Look-ups in named tables: a row name and a column name give one cell, copied from the table.

rikamut =
|  | vupuran | kopad | fuzila | rom | pizun |
|---|---|---|---|---|---|
| nit | -24.85 | -70.82 | -5.01 | -36.39 | -57.67 |
| tur | -9.30 | -30.38 | -84.60 | -39.72 | -69.17 |
| funu | -44.57 | -82.68 | 58.11 | -29.66 | -46.13 |
| fanipa | -39.02 | -64.99 | 2.83 | -42.50 | -60.06 |
| minub | -17.18 | -15.02 | -51.59 | -23.65 | -57.17 |

What is the fuzila of minub in rikamut?
-51.59
What is the pizun of tur in rikamut?
-69.17
What is the fuzila of nit in rikamut?
-5.01
What is the fuzila of funu in rikamut?
58.11
What is the vupuran of tur in rikamut?
-9.30
What is the kopad of fanipa in rikamut?
-64.99
What is the rom of fanipa in rikamut?
-42.50
What is the kopad of funu in rikamut?
-82.68
What is the pizun of funu in rikamut?
-46.13
What is the rom of nit in rikamut?
-36.39
What is the pizun of nit in rikamut?
-57.67
What is the rom of funu in rikamut?
-29.66
What is the vupuran of minub in rikamut?
-17.18
What is the vupuran of nit in rikamut?
-24.85
What is the fuzila of fanipa in rikamut?
2.83
What is the vupuran of fanipa in rikamut?
-39.02
What is the pizun of fanipa in rikamut?
-60.06
What is the pizun of minub in rikamut?
-57.17
What is the kopad of tur in rikamut?
-30.38

pofeze =
         tolamus  budugo  pup  kavutib  rugo  faranif
piv          148     170   65       43   135      191
meviti        71     252  142       54   114      100
ner          135     112   58       88    82       71
ladavof       76     178  163      146    63      101
tuzanem       53      21   48      137   123      198
gukug         61     196  138      146   133      146
fuginat       98     136  108      140   132       88
pomokov      148      34  146       59   118      124
per          163     109   41       78    76      231
biv          146     209   84      170   124      172

tuzanem, kavutib => 137
tuzanem, rugo => 123
gukug, tolamus => 61
gukug, faranif => 146
ner, pup => 58
ladavof, budugo => 178
piv, pup => 65
biv, rugo => 124
pomokov, rugo => 118
fuginat, kavutib => 140
piv, tolamus => 148
meviti, faranif => 100

Table vos
fields: leveka, vikavis
kunuvet: [8628, 4375]
robu: [4075, 4206]
pepos: [1576, 6310]
gipeg: [4968, 4048]
fube: [3606, 4105]
fekovo: [5617, 6781]
mefum: [2135, 5669]

What is the leveka of fekovo in vos?
5617
What is the leveka of gipeg in vos?
4968
What is the vikavis of pepos in vos?
6310
What is the leveka of robu in vos?
4075
What is the vikavis of fube in vos?
4105
What is the vikavis of kunuvet in vos?
4375
What is the leveka of fube in vos?
3606
What is the leveka of kunuvet in vos?
8628
What is the vikavis of fekovo in vos?
6781

momum =
	lomuz	numo
dabiti	102	95
fofik	81	1
rud	196	178
vatupid	79	81
zifad	140	15
monida	115	115
nipa	109	103
kad	95	72
ver	76	141
bos	141	115
lof	76	80
timem	112	106

bos, lomuz: 141
fofik, numo: 1
kad, numo: 72
monida, numo: 115
bos, numo: 115
timem, lomuz: 112
kad, lomuz: 95
lof, lomuz: 76
lof, numo: 80
ver, numo: 141
vatupid, numo: 81

duz =
,lin,mugu,lum,sugoz,bova,gegefi,ramifak,mevup
dozeni,20879,-45217,-55718,29739,45626,-70071,-80329,-2891
tul,-8074,17190,18057,-41240,31598,-52532,-142,-1477
bip,-5703,62853,-2892,-37708,68784,2419,-16161,-1446
kan,10965,22420,23368,-27055,61997,-28102,-20916,5304
kugi,-54428,-43288,-1670,22058,60346,-24422,-60227,-5575
gero,1470,31117,6705,-36045,55785,-6398,-11660,4159
femevi,21098,69876,-17715,-23071,60706,-23339,-12605,10796

lin of bip is -5703
gegefi of gero is -6398
mevup of tul is -1477
gegefi of kan is -28102
sugoz of kugi is 22058
sugoz of femevi is -23071
ramifak of bip is -16161
mugu of femevi is 69876
bova of kugi is 60346
mugu of tul is 17190
lum of gero is 6705
bova of bip is 68784
bova of gero is 55785
mugu of kan is 22420
sugoz of kan is -27055
bova of tul is 31598
lum of kan is 23368
lin of kan is 10965
lum of tul is 18057

